Each row has a name. Each question is about the rows just above it. Places in a row count from 0.

(142): [-24.3 -19.9  -7.0   4.1  -4.5  48.9]
(61): [-31.2  56.7 -24.2 -18.1 -28.3 -25.4]
(29): [ 41.1 -60.2  58.3  -4.2  19.5  17.5]
(150): [ -6.7  25.6  69.3 -40.1   3.9 -86.5]
(177): [-26.1 -40.0 -11.6 -20.3 -25.2 -21.8]
(25): [  0.7 -17.9 -26.1  13.1  -7.4  53.6]
(105): [-11.3 -32.8   1.2   2.8  -4.9  60.0]
(108): [ 22.9 -52.2  52.8 -11.3   7.4  30.3]
(101): [ -8.7 -35.2   2.7   4.8  -1.5  57.5]
(173): [-21.3  -8.2  12.1  -3.5   3.4   7.5]
What comes right after [-8.2] in the named rows? | [12.1]
The entry that follows [-40.1]: | [3.9]
Changed (177): [-26.1 -40.0 -11.7 -20.3 -25.2 -21.8]. Place and old value: | 2, [-11.6]
Where does [ -6.7  25.6  69.3 -40.1   3.9 -86.4] differ from (150), and what was there? | 5, [-86.5]

(156): [ 70.7  41.2  18.5   9.3  -2.6  -7.9 -16.5 -18.7 -22.5 -27.2 -22.5 -28.7]
(111): [ -0.7 -13.2  -6.8   2.1  -6.2  -6.5 -13.7 -12.1 -22.5  -9.1  -0.6 -25.0]
(97): [-16.4   7.4  -1.3  -2.3   3.9  -2.3   1.8  -1.5   0.7   0.4   5.9  -6.8]
(12): [-11.1  32.0  -0.4 -19.6  -7.8   5.8   7.8  -0.7  12.2  14.1  -2.6   9.4]
(28): [16.7 16.1  0.1  4.4  9.3 -3.2  3.2 -5.8 -8.2  0.8 -3.6 -4.6]
(19): [-38.4 -11.4  -7.5  -9.1  11.6   6.8  13.2  15.1  11.2   1.5  10.2  10.1]
The entry that follows [5.9]: | [-6.8]
Right after [-6.2] comes | [-6.5]

(119): [  9.2 -16.2  19.1  12.9 -15.2]
(67): [ 25.1  13.0  19.1  10.1 -15.2]
(130): [ -2.2 -21.4  11.3  34.0  12.9]
(139): [ -2.2 -21.4  13.0  34.0  12.9]
The entry that follows [10.1]: | [-15.2]
Right after [11.3] comes | [34.0]
Whose row is [ 25.1  13.0  19.1  10.1 -15.2]? | (67)
Changed (139): [ -2.2 -21.4  12.9  34.0  12.9]. Place and old value: | 2, [13.0]
The entry that follows [25.1]: | [13.0]

(16): [ 71.6  -3.9  -3.8   1.6  19.6 -24.3 -51.1]
(46): [-60.5  28.9  46.1  44.4 -59.4  40.6 -19.0]
(96): [-60.5 -12.4  46.1  44.4 -59.4 -19.1 -19.0]
Right after [-3.9] comes | [-3.8]
The entry that follows [28.9]: | [46.1]
Where does [-60.6 -12.4  46.1  44.4 -59.4 -19.1 -19.0] differ from (96), and what was there? | 0, [-60.5]
One entry of (46) was changed: [-60.5  28.9  46.1  44.4 -59.4  40.6 -18.9]. Where, and from what? | 6, [-19.0]

(147): [ 12.0  -3.8  -3.1 -14.2  -8.3   7.0  57.8 -39.1]
(47): [-11.2  -5.4  -2.5 -31.3  61.4  -5.0  66.8 -31.1]
(69): [ 12.0   7.1  -3.1 -14.2  16.3   7.0  57.8 -39.1]
(68): [  6.9  -4.2  -4.1 -17.5  27.5   4.0  60.6 -37.4]
(137): [ 12.0  -3.8  -3.1 -14.2  16.3   7.0  57.8 -39.1]
One entry of (137) was changed: [ 12.1  -3.8  -3.1 -14.2  16.3   7.0  57.8 -39.1]. Where, and from what? | 0, [12.0]
Where does [ 12.0   7.1  -3.1 -14.2  16.3   6.9  57.8 -39.1] differ from (69), and what was there? | 5, [7.0]
Right after [-11.2] comes | [-5.4]
One entry of (147) was changed: [ 12.0  -3.8  -3.1 -14.2  -8.2   7.0  57.8 -39.1]. Where, and from what? | 4, [-8.3]
Where does [  7.0  -4.2  -4.1 -17.5  27.5   4.0  60.6 -37.4] differ from (68), and what was there? | 0, [6.9]
Changed (68): [  6.9  -4.2  -4.1 -17.5  27.5   4.0  60.5 -37.4]. Place and old value: | 6, [60.6]
What comes right after [-4.2] in the named rows? | [-4.1]

(107): [ -6.6 -53.2 -27.9 -41.9 -15.2   7.2  -7.0  27.2 -10.2 -21.0  16.8  54.2
  29.4   2.8 -26.8  29.9  -8.9  -4.6  80.5  -1.9  12.5   9.6]
(45): [ 10.3 -11.9 -16.7  -8.4  -0.5   7.2  22.9 -17.7 -63.9  21.5   1.2  -4.6
  -2.1 -21.0 -41.3  30.0   5.9  -9.7   1.7 -14.3  27.4   0.1]
(63): [-15.0  22.4  17.0 -38.9  23.7 -15.8   4.2 -29.0  12.9 -16.3   5.7  15.0
   5.8  11.7 -22.0 -27.1   5.9  41.4 -20.8  -3.7  27.4  23.8]
(62): [ -3.8 -32.5 -33.5 -32.8   6.9   7.2 -14.4  16.0 -33.2  -2.1  -7.6  54.2
  26.8 -12.1 -12.3  12.9 -27.5   5.7  80.5 -10.9  -2.5 -14.2]
(17): [ -6.6 -32.5 -33.5 -32.8   9.4  13.8 -14.4  10.4 -17.8  -2.1  -3.2  54.2
  21.6  -9.1 -12.3  12.9 -23.8   5.7  80.5  -7.3   1.2  -9.4]
(100): [-17.9  22.4  22.6 -41.9  -0.5 -19.1   0.5 -29.0  12.9 -11.6   1.2  15.0
   8.4  11.7 -19.6 -32.8   5.9  36.3 -20.8  -0.1  31.2  28.6]
(13): [-15.0  22.4  17.0 -38.9  -5.4 -19.1   4.2 -29.0   5.2 -16.3   5.7  21.5
   5.8  11.7 -22.0 -32.8   9.6  41.4 -20.8  -3.7  27.4  28.6]
What comes right after [-27.1] in the named rows? | [5.9]
One entry of (62) was changed: [ -3.8 -32.5 -33.5 -32.8   6.9   7.2 -14.3  16.0 -33.2  -2.1  -7.6  54.2
  26.8 -12.1 -12.3  12.9 -27.5   5.7  80.5 -10.9  -2.5 -14.2]. Where, and from what? | 6, [-14.4]
The entry that follows [-14.3]: | [27.4]
One entry of (100) was changed: [-17.9  22.3  22.6 -41.9  -0.5 -19.1   0.5 -29.0  12.9 -11.6   1.2  15.0
   8.4  11.7 -19.6 -32.8   5.9  36.3 -20.8  -0.1  31.2  28.6]. Where, and from what? | 1, [22.4]
Changed (100): [-17.9  22.4  22.6 -41.9  -0.5 -19.1   0.5 -29.0  12.9 -11.6   1.3  15.0
   8.4  11.7 -19.6 -32.8   5.9  36.3 -20.8  -0.1  31.2  28.6]. Place and old value: | 10, [1.2]
Right after [30.0] comes | [5.9]
Right after [-27.5] comes | [5.7]

(124): [58.6 15.9  6.0 53.4 41.4 28.7]
(42): [ 89.2 -29.1  53.3 -23.0 -21.9 -20.7]
(23): [58.6 15.9 36.4 20.1 41.4 28.7]
(117): [ 89.1 -16.6 -12.6  48.2  58.7 -13.1]
(146): [ -8.3 -31.5 -35.5 -16.3 -18.4 -20.5]
(86): [-17.1  25.8 -35.7 -23.0 -21.9 -20.7]
(98): [12.1 16.1  7.4 20.2 -3.0 24.4]
One entry of (86) was changed: [-17.1  25.8 -35.8 -23.0 -21.9 -20.7]. Where, and from what? | 2, [-35.7]
Right after [-16.6] comes | [-12.6]
The entry that follows [25.8]: | [-35.7]
What comes right after [20.2] in the named rows? | [-3.0]
What comes right after [89.1] in the named rows? | [-16.6]
What comes right after [53.4] in the named rows? | [41.4]
Where does [58.6 15.9 36.4 20.2 41.4 28.7] differ from (23), and what was there? | 3, [20.1]

(110): [ -2.5 -32.1 -80.2 -57.1 -28.6 -38.7 -21.7]
(54): [  0.9 -19.4 -27.7 -34.4 -17.6 -24.9 -15.0]
(10): [  0.0 -27.8 -67.5 -40.4 -19.9 -35.3  -9.8]
(27): [  0.0 -27.8 -67.5 -40.4 -19.9  -9.9  -9.8]
(22): [ -0.3 -15.9 -41.0 -29.1 -14.2 -19.8 -12.2]
The entry that follows [-14.2]: | [-19.8]
Changed (27): [ -0.1 -27.8 -67.5 -40.4 -19.9  -9.9  -9.8]. Place and old value: | 0, [0.0]
Right after [-19.8] comes | [-12.2]

(2): [-19.4  26.2  38.3 -15.6  -9.5  21.4  87.9  24.9   9.3 -26.4   4.3 -66.4
 -20.6   7.2]
(95): [-16.1 -13.3 -22.4  -8.7  -1.7  -3.9   2.0 -37.5 -27.3  48.1  40.6  -5.7
 -29.3 -36.0]
(109): [ 46.0 -20.1 -24.4  -8.3 -74.3 -12.9 -73.9 -32.0  -9.5  -1.0   1.0  38.4
  60.4  34.7]
(163): [-49.2 -36.7 -10.0 -24.7  47.2  15.6  78.3 -28.5 -53.0  23.5  20.9 -28.5
 -52.2 -56.2]
(126): [-32.9 -41.4 -90.1  -3.8   5.4 -22.6   2.7 -33.0 -66.3  48.4   7.7 -19.3
 -20.7 -57.2]
(134): [-21.1  10.3  68.3 -38.1  45.9  53.2  90.9 -12.6 -17.1 -32.2   3.3 -10.1
 -51.8 -16.8]
(94): [ 11.9  19.2  77.7  21.5 -21.1  62.4  24.2  43.4   5.3 -31.3  -6.8 -46.5
  22.4  32.7]
(153): [  1.6 -22.8 -93.7   1.1 -55.3 -45.1 -57.7 -42.8 -43.6  28.6  -1.7  17.2
  32.2 -14.5]
(84): [ 41.0 -17.5  60.1  13.0 -49.3  41.8 -53.4   7.5   8.7 -30.6  -0.7   6.1
  53.8  46.3]
(87): [-29.9  -4.9   4.7 -44.1  -1.2  -4.6  60.1  -4.5   0.5  10.5  40.6 -46.8
 -50.9 -25.5]
What comes right after [21.5] in the named rows? | [-21.1]
Right after [4.3] comes | [-66.4]
Changed (2): [-19.4  26.2  38.3 -15.6  -9.6  21.4  87.9  24.9   9.3 -26.4   4.3 -66.4
 -20.6   7.2]. Place and old value: | 4, [-9.5]
What comes right after [46.0] in the named rows? | [-20.1]
One entry of (134) was changed: [-21.1  10.3  68.3 -38.1  45.9  53.2  90.9 -12.5 -17.1 -32.2   3.3 -10.1
 -51.8 -16.8]. Where, and from what? | 7, [-12.6]
Right after [-5.7] comes | [-29.3]
One entry of (126) was changed: [-32.9 -41.4 -90.1  -3.8   5.4 -22.6   2.8 -33.0 -66.3  48.4   7.7 -19.3
 -20.7 -57.2]. Where, and from what? | 6, [2.7]

(144): [-27.1  23.3 -48.6  24.6  29.3 -30.3   8.7 -35.0]
(128): [  5.5 -12.7 -37.3  36.7  29.3 -30.3   8.7 -36.0]
(31): [-27.1  23.3 -48.6  24.6 -28.6 -44.4  32.1  -3.2]
(55): [-11.0  15.9  -9.8  11.3 -10.7 -30.7  14.5   0.9]
(6): [-12.5  -7.7 -50.3  38.4 -47.9 -44.5  -9.8 -47.7]
Changed (144): [-27.1  23.3 -48.6  24.6  29.3 -30.2   8.7 -35.0]. Place and old value: | 5, [-30.3]
Changed (31): [-27.1  23.3 -48.6  24.6 -28.6 -44.4  32.0  -3.2]. Place and old value: | 6, [32.1]
Where does [-27.1  23.3 -48.6  24.5  29.3 -30.3   8.7 -35.0] differ from (144), and what was there? | 3, [24.6]
One entry of (31) was changed: [-27.1  23.3 -48.6  24.6 -28.6 -44.5  32.1  -3.2]. Where, and from what? | 5, [-44.4]
What comes right after [-12.5] in the named rows? | [-7.7]
One entry of (55) was changed: [-11.0  15.9  -9.8  11.3 -10.7 -30.7  14.4   0.9]. Where, and from what? | 6, [14.5]
Changed (55): [-11.0  15.9  -9.8  11.3 -10.8 -30.7  14.5   0.9]. Place and old value: | 4, [-10.7]

(7): [-41.4  24.0 -34.6  53.9 -29.6   7.3  -0.2]
(152): [-87.0  -4.2 -44.2 -13.5   7.1   5.8 -12.5]
(52): [-13.5   9.2  54.0 -63.7 -13.4  10.7 -40.6]
(140): [ 21.2 -11.0  -3.5  27.5 -20.9 -21.3   4.2]
(36): [-62.7 -37.0  23.2 -69.3 -18.9  -0.7  43.7]
(93): [ 55.4  28.4   5.0   8.4 -18.1 -14.8  37.0]
(180): [-36.0 -48.2  -5.0  -5.5  71.5   4.8  59.9]
(135): [-61.4 -48.8 -17.7 -72.1  -0.9 -20.6  23.4]
(56): [ 13.4 -25.4   6.9  25.9 -20.0   2.2  41.3]
One entry of (140) was changed: [ 21.1 -11.0  -3.5  27.5 -20.9 -21.3   4.2]. Where, and from what? | 0, [21.2]
Where does [-61.4 -48.8 -17.7 -72.0  -0.9 -20.6  23.4] differ from (135), and what was there? | 3, [-72.1]
The entry that follows [-20.6]: | [23.4]
The entry that follows [-17.7]: | [-72.1]

